[130 123 134 127 122  50] : P
[127 123 144 130 127  61] : Z
[128 135  75 110 128 136] : Y
[129 127 110  49 129 131] : N
[128 135  75 110 128  32] : C
where: [134]
P, 3
where: [50]
P, 6

[198  15  57  57 180] -> F
[174 150 168  58 138] -> A
[171 142 190  67 113] -> W
[197  56 168  58 138] -> K
where: [197]
K, 1
where: [198]
F, 1
where: [56]
K, 2
where: [174]
A, 1

[148 131 141 221 152 133 115 179 188 184  60 175  83 139  89 132 140  95
 198 179  39  91] = X
[197   9 173  14  81 131  92  57 143 167 121  74 114 142  89 145 112 114
 105  47 108  63] = D
[132   9 173  14  81 131 120  57 143 167 121  74 114 142  89 145 112 114
 105  47 121 133] = M
[148 131 141 221 152 133 115 179 188 184  60 175  83 139  83  29 140  95
 198 179  39  91] = T
asked: [132   9 173  14  81 131 120  57 143 167 121  74 114 142  89 145 112 114
 105  47 121 133]
M
asked: [148 131 141 221 152 133 115 179 188 184  60 175  83 139  83  29 140  95
 198 179  39  91]
T
asked: [148 131 141 221 152 133 115 179 188 184  60 175  83 139  89 132 140  95
 198 179  39  91]
X

[ 85  76 148 173  73 198  51 148 148 140] = L
[141  73 116  44 112 105  97  99 167 208] = H
[154 169 115 139  77 147 175 138 105 132] = B
[189 122 172  77 101 142 111 147 162 130] = S
[119 138 158 141 147 103  87  98 121 104] = J
[130 115 128 121  74  95 120  90 121 128] = V
where: [167]
H, 9
where: [119]
J, 1
where: [74]
V, 5
where: [95]
V, 6
where: [154]
B, 1
where: [120]
V, 7
where: [189]
S, 1

[ 93 183  71  44 210  29 140 172  68  42 133 167 201 102 140 168  87  37
  43 203 202 126  66 147 130 150  32 197  78 106] -> Q
[ 36 119 113  71 139  82 228 197 118 106  76 219 167  42 210 153  23 102
 114 179 167  65 116 211 221 221  74 145  42  26] -> E
[ 36 183 113  71 139  82 228 197 118 106  76 219 144  42 210 153  23 102
 114 179 167  65 116 211 221 221  74 145  42  26] -> U
where: [78]
Q, 29
where: [203]
Q, 20
where: [168]
Q, 16

[ 43  67 193  63 145 156 179  79 185 198 120 112 125 104  73] = tuvub
[ 45  72 148 102 165 154 193  91 140 189 128 125 112 139  86] = lenos
[172 150 154 103  77 108 105 142 156  90 122 108 141  84 140] = lelo
[203 169 165 103  60 102  49 158 169  73 126 106 151  73 154] = Sapo
[152 145  77 153 117 105  98 136  81  87 118 129 116 136 141] = nugu
[ 33  63 169  86 164 160 199  83 160  80 128 121 116 129  77] = voraf
[ 47  80 110 133 186 153 202  91 105 186 126 141 107 167  93] = rosop
[211 187  84 170 104 101  68 162  95  65 123 141 141 133 171] = zime
[ 51  70 172  74 136 145 168  88 164 178 122 108 116 107  81] = Tigif
[ 55  83  95 136 172 141 185  96  90 165 124 133  99 162  97] = Lovuf
[238 204  81 182  91  94  52 183  91  45 133 139 143 133 189] = ziko
[211 175 167 104  58 102  44 160 172  71 125 108 156  71 158] = rer
asked: [ 45  72 148 102 165 154 193  91 140 189 128 125 112 139  86]
lenos
where: [183]
ziko, 8
where: [123]
zime, 11
where: [106]
Sapo, 12
asked: [211 187  84 170 104 101  68 162  95  65 123 141 141 133 171]
zime

[ 91 109 155 131 122 168  89 118 140  94 115 126 112 203 168  20 127 215] : gis
[146 219 124  60  99 102 126  53 155 216 171  71 105 130 104 168 110 158] : Tuk
[153 109  98 180 122  70 143 153  90 101 135 158 163 145 110 165 112 135] : tuf
[ 91 109 155 131 122 168  89 118 140  94 115 126 112 203 168 213 127 215] : tanu
[146 219 124  60  99 102 113  53 155 216 171  71 105  61 111 176 117 189] : fuz
asked: [146 219 124  60  99 102 126  53 155 216 171  71 105 130 104 168 110 158]
Tuk
where: [111]
fuz, 15
asked: [146 219 124  60  99 102 113  53 155 216 171  71 105  61 111 176 117 189]
fuz

[116 120 201 105 162  98 104 146 146 110 111 121 220  84 127 108 133 122
 128] : Zanon
[127 126 126 128 123 128 137 131 128 138 145 128  90 122 102 126 132 108
 131] : Liro
[116 120 201 105 126  98 104 146 146 110 111 121 220  84 127 190 127 179
 137] : budo
[128 128 124 131 123 130 135 128 128 137 141 125  97 126 113 123 132 112
 131] : tume
[128 121 185 109 155 104 128 144 143 114 115 124 201  92 124 177 104 168
 136] : ren
[128 119 117 115 127 125 146 128 138 164 135 161 108 139 102 116 131 115
 139] : bopo
[116 120 201 105 162  98 104 146 146 110 111 103 220  84 127 190  98 179
 137] : vuv
[128 132 128 136 122 131 128 126 125 126 138 124 103 122 126 125 131 115
 125] : nufo
[133 122  97 114 129 133 142 113 139 167 114 149 152 170 150  96 132 132
 133] : Givu
[121 124 171 116 128 113 108 136 140 112 113 113 201 105 128 165 107 165
 132] : Kol
where: [142]
Givu, 7
asked: [128 128 124 131 123 130 135 128 128 137 141 125  97 126 113 123 132 112
 131]
tume
asked: [133 122  97 114 129 133 142 113 139 167 114 149 152 170 150  96 132 132
 133]
Givu
asked: [128 119 117 115 127 125 146 128 138 164 135 161 108 139 102 116 131 115
 139]
bopo

[156  87 176 190  83 142 157 157] -> Mefi
[138 192 158 167 119 142 168 180] -> Sapil
[143 217 176 170 145 110 178 163] -> mola
where: [156]
Mefi, 1
where: [143]
mola, 1
where: [158]
Sapil, 3
where: [83]
Mefi, 5
where: [180]
Sapil, 8
where: [87]
Mefi, 2
where: [167]
Sapil, 4

